Rotation paths and how fast each direction turns (degrees each step):
Each turn is a multiple of 5 degrees from 10 to 175, or 0.
Each row of a path follows its step; steps can be skipped.
Rotation 1:
step 0: [3.7, -6.9, -2.7, -0.3, -10.8, 0.5, -8.9, -20.8, -2.4, 2.9, 10.9, -18.9, 3.9, -0.2, -17.6, 20.7, 13.0, 8.4, 13.2, 18.6, -16.5, -5.6, -13.5, 13.1, -3.4, -13.2, -10.0, 0.5, 2.7, 15.9, -4.9, 10.0, -9.6, -8.8, 8.6, 2.0, 11.0, 9.1, 9.4, 29.7, 17.2, -2.7, -6.0, -4.3, 2.0, -2.7, -13.1, -3.4]
step 1: [-4.5, 2.7, 13.6, 5.8, 13.9, 13.3, 0.3, 6.7, -13.1, -8.0, 18.0, -0.6, 8.8, 6.1, -4.1, 6.4, -6.9, -2.7, 1.7, 8.8, 19.1, 7.8, 16.5, 9.2, 1.6, -24.8, -3.8, 4.5, 3.9, 17.2, 4.0, 16.8, -12.5, 0.7, -4.5, -18.9, 1.0, 1.0, 7.3, 30.9, 1.5, -21.5, 12.6, -2.2, 5.7, -12.6, 5.6, -8.3]
step 2: [-6.0, -6.3, 1.0, 9.8, -10.5, -4.1, -1.1, -0.2, 7.8, -17.5, 5.2, -1.8, 1.1, 9.1, -30.5, 4.6, -2.6, 12.8, -2.7, 11.5, 2.2, 5.6, 6.8, 15.8, -17.4, -19.2, -8.8, -17.9, -25.6, 4.9, -3.9, 6.6, -0.7, 5.0, 18.9, 9.9, -5.6, 9.9, 5.0, 12.8, -4.3, -3.2, 3.1, 2.5, -19.8, -23.1, -6.1, 3.9]
step 3: [9.6, 2.7, 13.6, -17.6, 5.7, -0.6, 9.0, 0.5, -14.2, 0.4, 11.9, 15.3, 8.6, 3.2, -8.6, 19.3, -3.8, 6.9, -27.5, 7.1, 5.9, -7.8, -18.4, 0.5, -5.0, -12.2, -13.6, -13.5, 8.8, 4.8, -9.0, -9.7, -7.8, -6.0, -0.7, -4.4, -18.7, 4.1, -15.1, 23.6, -8.5, -18.2, 10.1, -2.9, -4.0, -17.1, -1.7, 2.2]
step 5: [18.9, 0.8, -7.9, 5.2, -8.5, 2.3, 5.4, -19.1, 6.2, 3.8, 28.5, -16.0, 10.7, 4.4, -3.0, 6.9, -12.0, -0.4, -16.7, 4.6, -15.1, 16.0, -8.4, 15.6, -7.4, -1.3, 11.2, -5.5, 9.3, 2.6, -16.0, -10.1, -1.1, 3.9, -7.8, -3.3, -4.2, -14.0, -2.0, 16.2, -9.0, -17.3, 24.2, -1.7, -7.3, -2.9, -2.7, 19.6]
step 6: [11.7, 5.8, 1.5, -0.4, 2.7, -1.8, -19.5, 12.6, -2.7, -17.8, 12.0, -13.6, -2.1, 7.5, -8.4, 4.4, -8.8, -0.5, -19.8, -28.5, 9.0, 14.4, -4.6, 0.0, -10.4, 7.8, -4.3, 8.7, 0.3, 12.5, -8.8, 15.4, -9.2, 15.9, 2.0, -4.1, 1.5, -14.9, -2.0, 16.7, -15.4, -12.9, -11.2, -12.0, -20.5, 7.6, -9.2, -5.5]
step 7: [30.4, -5.8, 12.7, -8.7, -18.3, 0.3, -1.8, -20.8, 3.4, 1.6, -1.4, -8.4, 7.2, -2.0, -10.2, 14.0, -2.8, -22.0, 3.3, -0.8, 3.3, -3.4, 9.4, 2.5, -15.1, 11.6, 14.5, -20.7, -0.1, 26.5, -0.4, -0.4, 7.1, 7.1, -0.6, 7.0, -5.5, -1.9, 6.2, 2.6, -11.6, -9.4, 3.9, -10.6, -27.5, -5.3, 0.4, 1.2]
step 9: [16.6, -1.2, -1.7, 18.3, -5.3, 9.2, -4.2, -11.1, 9.7, -1.0, -14.4, -18.6, -1.0, -9.2, -3.2, 3.0, 1.1, -17.6, -6.6, 10.5, 17.6, -9.3, 1.1, 16.2, -8.5, 15.2, -9.3, 2.6, 7.2, 20.1, -4.2, 18.4, -5.0, 13.0, 3.2, 0.3, 9.4, 22.2, -9.7, 25.6, -1.9, 8.4, 18.2, 5.4, -7.1, 2.9, 2.6, 0.9]
step 10: [-5.8, -10.2, 10.2, 2.6, -6.7, -0.8, -8.3, -4.6, 6.0, -6.2, 4.7, -28.2, -4.5, -22.8, -9.2, 5.1, -20.8, 5.5, -16.2, 7.2, 11.3, 10.2, -4.3, -5.6, 6.7, -11.3, -10.6, -21.2, 0.7, 12.2, -7.5, -6.8, -2.8, 7.0, -10.4, 11.5, 5.6, 9.4, 19.0, 13.6, -0.2, -15.6, 17.6, -6.5, 10.0, 8.7, 10.3, -15.7]
step 11: [13.0, -7.4, 23.7, -5.4, 8.4, 4.1, -5.4, 6.8, -4.4, -10.7, 2.2, -12.9, -12.8, -27.7, -14.6, -3.9, 2.1, -1.9, -1.5, -7.3, 3.3, 7.2, -0.8, 1.6, 16.0, 1.6, -1.8, -9.5, -11.1, 14.2, -9.4, 15.3, -15.0, -1.6, 24.3, -1.2, 5.7, 16.5, -13.0, 18.1, -11.8, 9.0, 10.1, -5.6, 2.1, -14.3, -7.7, 12.7]
step 12: [20.4, 7.5, 27.5, -3.3, 1.5, -1.8, -5.9, -13.1, -1.1, 1.8, -3.9, 2.3, 18.9, -2.1, -33.6, 4.8, -8.2, 2.0, -1.9, 15.4, 2.0, 10.8, -9.0, 7.1, 11.8, -11.9, -6.9, -25.1, 7.8, 7.4, -15.3, 3.5, 6.2, 18.8, 9.9, -3.2, -3.3, 6.2, 5.2, 4.8, 7.4, -0.6, -4.6, 6.1, 12.6, 11.3, 10.6, 0.2]
Speeds:
[1.6, -1.2, -3.6, -0.6, 1.5, 0.8, -3.9, 2.3, -8.4, -3.5, -5.0, -4.6, 1.5, 4.4, 0.8, -0.2, -1.3, -4.3, 6.5, 3.7, 0.5, 1.0, -0.3, 0.8, -2.6, 0.7, 1.9, -1.5, 2.6, -2.6, 3.6, 0.4, -0.3, -2.7, -2.1, 2.0, 3.2, 1.2, -1.8, -0.6, 5.5, -4.6, 1.4, -6.5, -5.2, 2.8, -3.4, -0.3] | 45
[0.3, 4.1, -1.5, 0.1, -3.6, -4.1, 2.6, 3.5, 3.9, 1.0, -0.6, 1.6, 0.5, 3.2, 3.9, -0.3, -0.8, 2.0, 0.4, 2.2, -0.2, -5.7, -1.0, 4.9, -3.4, -5.0, -1.6, 1.1, -4.4, -0.8, -2.1, 1.2, 0.1, -1.0, -1.4, -6.1, -1.7, -1.9, 0.3, 0.8, -3.0, -6.7, -3.7, -9.0, -0.2, -1.3, 0.1, 6.2] | 25
[2.3, 2.2, 0.9, 4.1, -0.6, -1.8, -4.4, 0.4, 5.2, -1.0, -3.4, 0.5, 2.5, -0.1, -3.3, -1.8, 3.4, -2.1, 2.1, 2.8, 1.9, -0.1, 6.8, 6.5, 0.3, -1.8, 5.7, 0.0, -2.5, 0.5, -3.4, -1.7, -1.5, -0.2, -2.8, 2.2, -7.1, 5.7, -0.1, -1.8, -0.4, 2.3, -3.2, 4.5, -4.9, 5.8, 0.3, -0.1] | 145
[0.9, 2.1, 4.1, -0.2, 5.3, 0.0, 0.4, -6.5, 0.9, 3.5, -0.7, 4.0, -0.7, 3.4, -1.5, -0.1, -2.4, 0.6, 2.4, -3.8, -1.8, 7.1, -4.8, -3.2, -0.2, 0.7, -2.7, 3.6, -4.2, -4.3, -0.1, 0.2, -2.1, 3.5, -3.3, 2.6, -2.7, 2.8, -2.7, -3.5, -1.7, -5.9, 1.9, 0.9, -2.7, 2.6, -2.9, 6.5] | 40
[3.8, 5.7, -2.2, -2.1, 0.1, 5.2, -0.6, -2.9, -1.4, 6.7, -2.4, -0.7, 5.5, 2.5, -3.1, 5.6, 1.2, 2.1, -0.9, -0.7, -2.1, -4.3, 0.8, 3.2, -2.8, 0.8, 0.8, 3.6, 4.7, -1.6, -1.6, 2.4, -1.2, -3.6, 1.0, -1.4, 3.4, 5.1, 1.5, -4.2, 1.5, 1.3, 0.9, 1.1, 8.6, 1.6, -0.5, 1.8] | 85
[-1.0, 2.0, -3.7, -1.0, -5.9, 2.1, 3.7, 1.2, -1.3, 3.2, -5.8, -4.1, -3.9, -1.7, 0.5, -0.5, -2.6, -2.5, -1.8, -3.8, 4.1, 0.1, 3.2, -1.1, 3.9, 6.0, -3.3, -4.0, 2.7, 4.9, -2.6, -2.9, 0.1, 2.0, 0.9, -1.9, -0.2, -1.1, 2.2, -1.3, -3.0, -2.8, -0.2, 2.2, -1.7, 6.4, -5.0, 6.2] | 25
[-1.8, 2.7, -3.2, -5.4, 5.3, 2.6, 2.0, 7.7, 1.7, 0.0, 1.9, -3.1, 3.5, 0.0, -2.6, -6.0, 1.5, 2.4, 2.4, -0.6, -0.7, -1.0, 4.1, -4.5, -1.7, 3.3, -1.1, 2.4, -2.0, -0.6, -0.2, 0.3, -6.5, 6.6, -1.3, -1.7, -1.3, 3.8, 0.5, 0.9, -4.4, 1.7, 0.8, -3.7, 0.6, -0.7, -4.1, -4.8] | 155
[0.8, -2.7, 1.5, 1.7, 0.6, 1.4, 2.6, 1.4, -2.1, 1.4, -2.0, -1.2, -3.4, 1.8, 0.0, 3.0, -0.7, 6.3, -0.2, -0.7, -8.4, -1.6, -1.7, -3.8, 1.3, -7.0, 1.3, -0.2, 2.5, 1.7, -3.6, -5.4, -2.7, -5.8, -4.4, -0.1, -2.7, -0.6, 1.7, 3.0, -4.1, 2.9, 4.0, -2.3, -2.6, 6.7, -0.9, -3.1] | 145
Rotation 2:
step 0: [-16.7, 7.7, 21.8, -17.3, -0.1, 5.4, -12.1, 3.1, -7.4, -18.2, 8.9, 12.7, -13.1, -4.2, -12.8, -11.7, -23.3, 5.5, -5.4, 9.2, 0.9, -6.2, 18.0, -0.6, -5.1, -6.5, 9.9, 16.7, 6.5, 2.8, -6.0, -1.7, -3.1, 3.5, -10.6, 3.7, 19.6, 4.2, 7.1, -1.7, -19.3, 2.9, 1.0, -8.5, -20.7, -16.7, -8.0, 1.6]
step 1: [14.8, -6.7, 11.7, -21.2, 6.5, -18.9, 13.9, 7.5, -12.5, 6.0, 6.6, -0.6, 8.6, -4.6, 13.1, -12.1, 8.3, -8.0, 1.2, -4.7, -6.6, 15.0, -1.1, -3.6, 23.4, -11.2, 6.1, 10.9, 1.6, 6.1, -2.7, 1.6, 9.2, -10.2, -8.4, 27.6, 7.3, 11.8, 11.0, 0.5, 11.3, 21.2, 8.6, 1.0, -2.1, -15.3, 3.2, 12.7]
step 2: [0.1, -9.5, -9.0, -7.4, -20.6, 2.7, 10.3, 9.7, -1.7, 0.3, 1.6, -9.5, 10.8, -4.3, 8.4, 11.7, -18.9, -7.4, 15.6, 5.4, -6.4, 1.1, 15.9, 2.3, -11.4, 7.5, 3.0, 17.7, 11.4, 31.0, -12.8, 2.4, -1.1, 18.9, -4.3, -10.7, -13.1, -3.3, 9.6, -15.6, 7.4, 8.1, -6.1, -8.2, -4.7, -7.3, 16.6, 12.7]
step 3: [11.6, -4.7, 3.0, 6.6, -0.6, -10.2, 22.2, -5.5, -0.3, 11.0, 2.8, -17.4, 3.4, -12.2, 13.8, 3.7, -7.2, 5.2, 3.4, -18.2, -19.6, -3.4, 4.8, 14.4, 0.0, 5.2, -4.5, -15.3, 8.6, -7.1, -6.6, 11.6, 17.6, 3.4, 5.6, -1.5, 13.3, 7.1, -33.7, 0.3, -4.1, 16.4, -6.4, -1.8, -11.9, 19.9, 8.0, 5.1]
step 4: [13.3, 7.1, -4.1, 23.8, 8.3, -16.5, -16.7, -20.6, 22.6, 0.2, -13.3, 0.0, -1.6, -0.2, -11.7, 10.5, -10.8, -15.0, -11.7, 5.0, -20.1, 5.6, 7.9, -12.1, -15.1, 2.6, -7.2, 0.4, 2.8, 14.8, -9.5, 9.2, 5.4, 11.1, 0.0, 2.4, -3.8, 7.8, 3.9, 2.5, 1.3, -12.0, -10.2, -1.7, -19.1, 4.2, 5.4, -17.5]
step 5: [-2.2, -5.1, 2.4, -6.0, -8.4, -13.5, -4.5, -8.0, 22.3, 4.9, -5.5, 27.1, -1.5, 10.1, 13.1, -6.3, 4.3, -10.7, -12.7, -1.1, -5.8, -8.6, 5.6, 17.3, 15.3, 0.0, 19.1, -3.3, -3.5, -5.9, -4.8, 6.9, 8.1, -12.3, -12.5, -5.2, 0.9, -8.9, -10.7, 3.3, -27.8, -10.9, 9.2, 23.3, -8.4, 10.8, 2.5, -7.7]
step 6: [-6.7, -15.0, 0.0, 22.6, 8.1, 4.5, 18.5, 2.5, 10.8, -19.5, -6.8, 8.0, 2.1, 17.4, -8.4, -7.2, -15.2, -15.4, 6.2, 3.7, -9.7, -8.5, 4.9, -12.6, -6.5, -17.3, -0.9, 16.8, 5.2, -2.9, 5.6, -6.2, -4.3, -4.8, -17.0, 14.1, -0.6, -14.2, 4.8, 12.0, 9.7, 6.4, 13.9, 19.5, 3.8, -9.7, -15.9, -5.3]
step 7: [9.3, -15.4, 17.4, 6.3, -23.9, 7.0, -1.5, 13.3, -0.6, -1.9, -9.2, -14.8, 13.5, 9.3, 21.0, 4.6, 5.4, 3.4, -13.2, 1.6, 7.2, 3.5, -16.6, -4.9, 4.2, -18.9, 8.4, -2.9, -1.1, 27.3, 6.3, -9.6, -5.6, -12.1, -3.1, -2.3, 3.5, 0.3, -17.8, -7.9, -3.0, -9.2, 4.8, 14.9, 14.1, -5.2, -9.2, 15.7]
step 9: [13.4, 4.9, 20.4, -20.7, -2.4, 1.1, -17.3, -15.4, 12.7, 17.1, -1.1, -7.6, -13.9, 1.1, 15.1, -8.3, -11.0, 7.4, -19.9, 0.8, 0.5, -1.2, -5.1, -7.3, 1.4, -5.8, 0.0, 10.5, 3.3, -0.2, 10.8, 10.0, -1.1, -19.0, 8.3, 13.5, 23.5, 15.0, -2.1, -6.7, 9.9, 16.2, -8.7, -17.7, 2.9, 5.5, 1.7, -4.2]
step 10: [-1.8, -6.8, 6.3, -20.0, 0.1, -8.5, 4.5, -10.5, 6.0, -1.0, 0.5, 12.0, -25.6, -5.4, 2.2, 0.1, 1.7, 0.2, -1.1, 12.0, -2.1, 14.1, 17.9, -16.3, 0.9, 21.8, 14.6, 13.6, -5.7, 7.6, -4.1, 12.2, 12.2, 16.7, -26.5, -6.2, -2.1, -6.8, 8.6, 7.0, 1.3, -0.8, -9.3, -16.1, -3.0, -21.5, -4.0, 9.1]
step 11: [1.9, -16.3, 17.1, -15.5, -5.8, -22.1, 6.6, 7.3, -5.5, 14.8, 17.1, 4.5, 8.9, -19.0, 3.8, 5.2, -19.4, 9.6, 4.7, -17.6, -12.0, 3.0, 17.4, 17.0, 2.4, -4.7, -9.5, 11.6, 8.6, -1.5, -2.5, -10.7, -2.8, -9.1, -10.0, -2.3, 16.9, -9.9, 10.0, 2.1, -4.7, 13.1, 0.2, 10.5, -14.4, -0.7, -14.9, 4.4]
Speeds:
[3.7, -1.6, 2.5, -0.1, 4.2, 1.8, 4.1, -4.4, 0.8, -1.9, 3.3, 3.1, 0.5, -1.7, -1.8, 0.1, -0.6, 2.1, 1.2, 2.4, 3.0, 5.4, 0.1, 3.0, 3.7, -3.7, 2.2, 4.4, -1.4, -0.7, 3.0, -1.0, -3.6, -2.8, -0.3, 2.5, -7.1, -6.3, 0.9, -4.5, -2.5, -0.5, 0.1, 3.6, -8.1, -2.9, -2.7, 3.1] | 70
[-4.7, 0.9, 0.5, 3.2, -3.7, 1.1, 3.7, -4.4, -1.9, -0.1, 0.1, -6.8, -0.1, 4.3, -4.8, -0.1, -4.8, -0.5, -0.6, 1.0, 4.0, -3.0, 4.2, -4.4, 0.7, -1.4, -5.3, 1.0, 1.4, 1.0, 0.1, 1.0, 5.2, -0.2, -1.8, 0.8, -4.6, -0.2, 7.3, 0.8, -6.9, -2.4, -3.2, -2.5, -0.7, -2.5, 1.2, -1.9] | 175
[2.5, -4.1, -0.8, 4.9, -3.2, -2.5, 3.5, 6.7, 0.7, 0.6, 2.6, -6.1, 0.5, -1.7, 3.8, 3.1, -2.8, 8.2, 1.9, -1.6, 1.8, 2.8, 2.8, 0.6, -5.4, -1.4, 0.0, -2.3, 1.7, -3.7, 1.6, 0.1, 0.5, 3.8, -2.1, -2.7, -1.7, -0.3, -1.9, -0.3, 2.5, -5.3, -0.4, 0.6, 0.5, -1.1, -8.1, 0.0] | 85
[0.8, 4.0, -1.1, -5.5, -3.7, -0.8, 2.2, -6.4, 5.7, 0.4, -3.8, 7.3, 0.6, -4.0, -2.7, 0.1, -1.3, 2.6, -1.8, 1.2, 0.0, 1.8, -0.1, 0.8, -0.2, 3.7, -3.6, -2.6, 1.8, -1.0, 3.7, 2.2, 1.5, 4.2, 0.5, 2.0, 4.5, -0.8, 1.5, 5.1, -1.3, -3.1, -4.7, 3.6, 0.2, -0.5, -7.2, -2.7] | 65
[3.3, -3.7, 6.6, -4.8, -0.8, -1.7, 3.2, 1.1, 2.1, 4.8, -0.1, -0.9, 4.5, 1.7, -2.8, 1.4, 1.9, 2.8, -1.7, -1.3, 2.2, -1.2, -0.2, 2.6, 5.7, -3.0, 3.3, -4.5, -2.0, -2.6, -0.4, -6.1, 5.6, -3.6, -1.0, 0.3, -1.2, 3.1, -2.0, -2.3, -0.5, 2.2, -6.3, 1.2, 3.9, 3.2, 1.6, -5.0] | 175
[-0.7, 0.7, 0.7, 3.2, 4.6, 3.3, -1.3, -2.9, 2.5, 4.1, 4.4, 2.4, -5.6, -2.9, 0.4, -2.1, -0.4, 2.0, -5.1, -1.1, 2.8, -2.6, -1.9, 2.3, -7.1, 3.0, 1.2, 3.2, -2.7, -0.3, -6.5, -0.4, 6.0, -1.5, -3.0, 4.4, -1.8, 4.4, 1.4, -1.4, 1.4, -4.4, -2.4, 2.3, 0.5, 4.4, -0.6, 4.0] | 70
[-4.5, -5.4, 1.1, -5.1, 0.4, -6.9, -1.5, 2.4, -1.2, -2.0, 1.6, 1.8, 0.1, -2.5, -3.3, -0.9, -3.8, 1.0, -1.3, -1.2, 3.6, 3.3, -3.3, 1.8, 1.0, 2.0, -3.6, -0.4, -0.3, -1.2, -4.0, 4.9, -0.6, 1.7, 2.0, -2.4, -1.9, 6.5, 2.5, -2.5, 0.5, 7.2, -3.1, -4.4, -1.9, -3.0, -2.7, 5.7] | 35
